Each row has a name. Each piece below is followed by the name of the row it came from. Each question is about the rows just above it.

[-0.86 -2.16 -1.82  0.41] -> j_96
[-8.53 -1.82 -2.16 -0.23] -> j_867
[ 3.65  3.72  3.17 -0.61] -> j_334
[-2.16 -0.86 -2.79  0.90] -> j_393
[ 1.70  5.56  4.67 -1.07] -> j_560
q: [-2.16 -1.82]  j_96
q: [-0.86 -2.16]  j_96
q: [-2.16 -1.82  0.41]  j_96
Where do [3.72 3.17] appear?  j_334

[ 1.82 -0.81  5.78 -3.56 -2.48  0.02]  j_305
[ 1.16 -1.95 -7.44  3.04 -2.79 -0.87]  j_815
[-3.17  8.53  6.70  0.86  4.31  0.84]  j_439
[-0.06  0.94 -7.54  4.88 -1.74 -0.63]  j_517
[-3.55  9.35  5.80  1.77  4.40  1.27]  j_340
[ 4.41 -7.05 -2.26 -1.98 -6.46 -1.01]  j_893
[ 1.53 -6.27 -8.63  1.33 -2.19 -0.96]  j_289
[-1.20  3.73  7.44 -2.27  2.36  0.74]  j_168
[-1.20 -2.18 -3.29 -7.04  2.93  0.74]  j_42
[ 1.33 -2.18 -7.04  2.93 -3.29 -0.96]  j_848
q: [-1.20  3.73  7.44 -2.27]  j_168
The row with [-3.17  8.53  6.70  0.86  4.31] is  j_439
The row with [ 3.73  7.44 -2.27  2.36] is  j_168
q: [-2.18 -7.04  2.93 -3.29]  j_848
q: [-1.95 -7.44]  j_815
q: [-7.05 -2.26 -1.98 -6.46 -1.01]  j_893
q: [-7.54  4.88]  j_517

[ 1.71 -0.11 -2.52 -1.73  5.40  2.74  1.34  5.54 -6.73 -2.86 -4.13 -1.83
  1.49  1.43 -2.53  4.22] -> j_215
[-5.23  0.11  0.02 -1.42 -0.62  0.29  1.72 -0.63  6.16  2.04 -3.15  3.91
 -3.58  7.20  3.08  0.95] -> j_145
[ 0.45  0.11 -0.52  2.02  6.54  1.70  4.53  5.45 -3.34  1.78 -2.68  0.96
  1.67  2.63  1.03  1.03] -> j_715
[-2.25  0.06  1.35 -5.07 -2.91  1.29 -2.21 -0.94  4.37  3.16  4.28  0.29
 -3.62  4.34  2.58 -4.64] -> j_562
[ 0.36  2.80  1.69 -0.96 -1.07  0.68 -2.01 -5.82 -1.18 -1.62 -2.71 -2.76
  1.56 -9.85 -0.38 -0.95] -> j_432
[ 3.12  0.02  2.22  6.15  2.37 -1.51  2.54  1.04 -1.39  3.55  4.01  0.24
  3.22 -4.79  1.62 -4.01] -> j_161
[ 2.22 -1.45  0.58 -2.55  0.41  1.19 -0.78  4.61 -0.55  3.56  8.03 -0.79
 -1.15  4.40  1.03  1.03] -> j_206
[ 1.26  0.09 -2.42 -2.15  5.18  2.75  1.33  5.16 -5.60 -2.12 -3.66 -1.76
  1.10  1.70 -1.96  3.20] -> j_573
[-1.06  2.62  3.49  2.56  0.07 -0.42  1.23 -5.32  2.68  3.40 -0.32  0.37
  1.37 -7.54  3.54 -4.56] -> j_374
[ 2.94 -5.45  3.33  3.78 -0.28 -1.24  1.43 -4.84  2.69  3.31  0.42  0.86
  1.48 -6.53  3.32 -3.95] -> j_737
[ 1.55  1.35  2.04 -1.51  6.11  3.64  2.59  4.51 -3.05  4.84  2.60 -1.40
  1.13 -0.65  2.94 -5.46] -> j_427
q: [-1.62 -2.71 -2.76  1.56 -9.85 -0.38 -0.95]  j_432
q: [ 0.45  0.11 -0.52  2.02  6.54  1.70  4.53  5.45 -3.34  1.78 -2.68  0.96
  1.67  2.63  1.03  1.03]  j_715
Which row holds [ 1.43 -4.84  2.69  3.31  0.42  0.86  1.48]?  j_737
Which row holds [ 2.94 -5.46]?  j_427
The row with [ 3.33  3.78 -0.28 -1.24  1.43 -4.84  2.69  3.31  0.42  0.86] is  j_737

[-4.26 -0.75  2.20  0.05  0.61 -0.03]  j_766
[ 2.20  0.06  0.61 -0.03  2.20  0.07]  j_547
[ 1.30  2.49 -9.35 -1.35  4.83 -0.03]  j_44
q: [ 0.61 -0.03  2.20  0.07]  j_547
The row with [ 2.20  0.05  0.61 -0.03] is  j_766
q: [ 4.83 -0.03]  j_44

